(in the rows, 128 means zero)
One turn moves every row onto another: examples first, then more rows asked:
j972: [112 116 140 122 151 137 137 147 106  90 128 114 152 126 143  99 119 132
 136 137 143 127  83 134]
j776: [114  63 141 142  96 105 113 138 149 126 139 149 129  69 139 139 154 129
 116  81 129 140 132 131]
j194: [108  64 128 116  90  96 101 129 163 133 129 144 140  91 123 139 157 151
 113  97 120 137 130 159]
j120: [ 71 109 128 107 146 161 122 144 115  90 124 111 144 140 136  99 133 122
 133 128 127 119 103 143]
j785: [105  54 142 111 100  92 121 136 182 142 144 136 145  98 138 147 154 150
 117  96 123 132 128 132]
j940: [100 108 121 113 130 159 128 128 131  90 125 113 156 147 172  92 136 103
 131 101 150 123 107 139]
j534: [126  92 148 143 142 100 142 151 118  91 154 134 146 101 116 121 126 147
 130 144 127 145  90 142]
j332: [121 112 115 110 131 143 129 123 124  90 129 119 163 147 177  91 132 115
 136 111 149 129  99 139]
j585: [102 108 122 117 130 150 127 143 128  89 138 115 172 140 173  85 129 115
 141 113 152 129 102 140]
j116: [ 51  80 137 123 134 147 120 150 138  90 145 124 128 119 102 122 150 122
 118 123 105 128 124 153]
j58: [104 110 131  95 156 144 146 120 122  97 120 108 133 154 155 114 131 127
 131 126 131 118  95 118]
j441: [107  62 115 117  93 105 101 125 152 126 140 153 133  84 139 137 165 145
 118  91 111 141 137 141]
j586: [112  54 133 120 103  97 123 134 167 133 156 145 140  87 153 143 156 145
 124  91 117 140 133 114]
j618: [118  64 154 136  97  95 118 137 165 135 128 139 135  81 129 144 148 136
 109  87 136 134 125 144]
j424: [115  85 136 102 151 116 156  99 145 100 130 124 106 144 134 147 150 130
 111 120 108 125 108 119]

j776 turns into j586
j194 turns into j618
j116 turns into j534
Where do these go?
j58 turns into j120
j332 turns into j940

One turn moves every row onto another: examples first, then more rows asked:
j767: [144 158 145 148 151 127 112 107 110 127 113  91 138  95 114 119 130 120]
j609: [135 162 129 115 128 131 137 109 139  93 134 128  90 165 139 124 113  93]
j949: [127 139 144 133  94 125 148 144 128 115 124  84 109 106 121 119 114 132]
j650: [122 129 123 117 159  99 152 108 107 138 184 105 129 124  85 111  89 115]
j13: [117 170 108 123 134  96 139 132  96 118 167  91 149 129 131 137 114 105]
j930: [105 143 131 136 137 127 169 132 107  91 154  89  93  99 124 113 130 115]
j351: [121 138 129 109 146 127 142 104 135 137 138 121  65 144 107  98 105 110]
j573: [154 152 173 160 139  97 128  99 133 121 144 142 130 117 101 117 105  88]
j692: [153 154 145 146  94 110 141 132 150 137 123  99 122 123 120 116  97 124]
j819: [ 99 178 149 150 133 153 126 101  97 135 180 127 109 137 116 120 114  88]
j149: [134 148 164 140 115 122 154 112 148 126 148 156 138 125  91 112 101  81]
j467: [104 150 131 108 116 142 159 124 149 104 154 138 153 137 104 111 101 111]
j779: [105 135 128 104 147 116 122 120 113 135 144 104 121 150 126 163 113  97]
j240: [142 172 129 114 159 127 141  97 113 119 180 128 111 110 105  75 101 117]
j377: [118 167 158 165 162 144 113 113  97 129 142 100 129 106  97 122 127 101]

j819 turns into j467
j377 turns into j149
j650 turns into j351
Where do these go?
j13 turns into j240
j767 turns into j573

